In the data rows, zero lies at 4.5, halfway between 4 and 5.
Here are some points:
[6 4 0 7 3 5 4 2]
[6 4 3 6 3 5 4 4]
[3 6 6 4 6 4 4 4]
[3 5 9 1 9 5 5 9]
[9 0 0 9 0 2 6 2]
[5 6 9 2 8 5 5 6]
[1 7 9 0 8 6 4 4]
[6 4 2 7 3 4 5 5]
[4 8 9 3 8 6 6 6]
[3 6 4 2 4 5 4 4]
[6 3 3 6 3 5 4 3]
[4 5 9 0 8 5 4 8]
[5 4 3 6 4 6 3 2]
[6 5 2 5 3 5 4 5]
[3 5 4 3 5 5 3 4]
[4 2 4 4 3 3 5 4]
[5 4 1 7 2 4 4 4]
[5 5 6 4 5 6 3 3]
[4 4 4 6 2 4 5 5]
[4 4 5 3 6 4 7 6]
[4 3 0 8 0 3 3 2]
[5 4 2 4 3 4 4 5]
[7 3 3 4 4 4 5 2]
[4 1 3 5 2 3 5 3]
[7 0 0 9 0 2 2 3]
[6 1 0 8 0 1 4 2]
[3 3 7 3 8 4 5 4]
[3 6 0 8 0 5 3 2]
[3 6 8 1 9 6 6 6]
[6 2 0 9 1 2 4 5]
[4 5 9 2 8 7 5 6]
[4 5 5 4 4 6 4 5]
[3 7 9 1 7 6 5 6]
[6 2 2 8 3 5 5 1]
[3 5 5 3 4 7 2 4]
[5 5 5 3 6 5 6 4]
[0 9 9 3 6 5 4 6]
[4 5 6 2 6 5 4 6]
[3 8 9 1 9 6 6 8]
[4 5 9 0 9 5 8 7]
[5 5 0 8 1 4 3 2]
[5 3 4 6 3 4 3 3]
[5 3 7 4 5 5 4 5]
[4 9 6 4 7 6 5 6]
[4 6 8 3 7 5 5 7]
[3 7 8 1 7 5 4 5]
[3 4 6 2 7 5 4 3]
[4 8 5 4 7 6 6 7]
Then 24 other points, each followed by its number:
[6 5 3 6 3 4 4 6] 0
[7 3 3 4 3 3 4 6] 1
[5 5 7 2 6 4 4 7] 2
[4 4 9 1 8 5 4 6] 3
[4 6 7 2 7 6 4 7] 4
[5 3 5 6 3 2 6 4] 5
[6 3 3 5 4 4 5 6] 6
[5 5 3 5 6 6 5 3] 7
[2 8 4 5 4 6 4 4] 8
[5 3 5 4 3 3 5 4] 9
[3 5 7 5 5 4 4 6] 10
[5 8 6 5 7 6 5 4] 11
[4 5 9 2 7 4 4 5] 12
[3 5 8 3 6 6 4 5] 13
[6 5 5 5 5 5 5 6] 14
[4 5 3 5 2 4 4 4] 15
[5 4 7 4 5 2 7 6] 16
[4 3 2 6 1 2 4 3] 17
[3 6 7 3 6 6 4 7] 18
[6 3 4 6 3 3 7 5] 19
[4 5 6 4 6 5 5 7] 20
[3 8 7 4 5 6 3 8] 21
[4 4 5 6 6 3 5 4] 22
[8 3 3 4 4 5 5 3] 23
Which of these numbered points is nearest to each point below, ignoring the direction in which the first points spread most? Its number follows each.
[4 6 0 9 0 2 3 5] > 21
[6 3 4 7 2 3 7 4] > 19
[7 2 0 8 0 4 3 4] > 4
[3 7 2 6 3 5 3 3] > 8
[4 5 5 5 4 6 3 6] > 18
[6 3 7 5 4 3 7 4] > 5
[7 5 7 2 7 5 6 5] > 23
[4 6 6 3 7 6 5 4] > 7
[6 6 5 5 5 6 4 6] > 14
[5 4 0 7 0 3 3 1] > 15
[5 3 1 6 3 2 5 3] > 17
[5 5 9 1 9 5 4 7] > 3
[4 5 8 4 5 5 5 6] > 10
[4 2 2 6 5 2 5 4] > 22
[4 5 4 5 4 5 4 5] > 18
[3 7 2 6 2 6 3 2] > 8
[6 2 5 6 2 3 3 3] > 12
[5 5 4 4 6 5 4 6] > 4
[4 4 5 4 4 3 3 3] > 12
[5 0 1 7 0 2 4 4] > 9
[8 1 0 9 0 1 2 3] > 2
[4 3 5 4 5 3 5 4] > 9
[4 5 7 2 8 5 3 4] > 3
[4 5 4 4 5 4 5 6] > 20
[4 5 9 0 9 5 8 7] > 19
[6 5 0 9 0 3 3 4] > 0
[3 6 6 2 7 4 4 4] > 17
[8 3 2 5 3 4 6 3] > 23
[5 2 4 6 3 3 8 4] > 19
[2 6 2 6 2 5 3 3] > 8
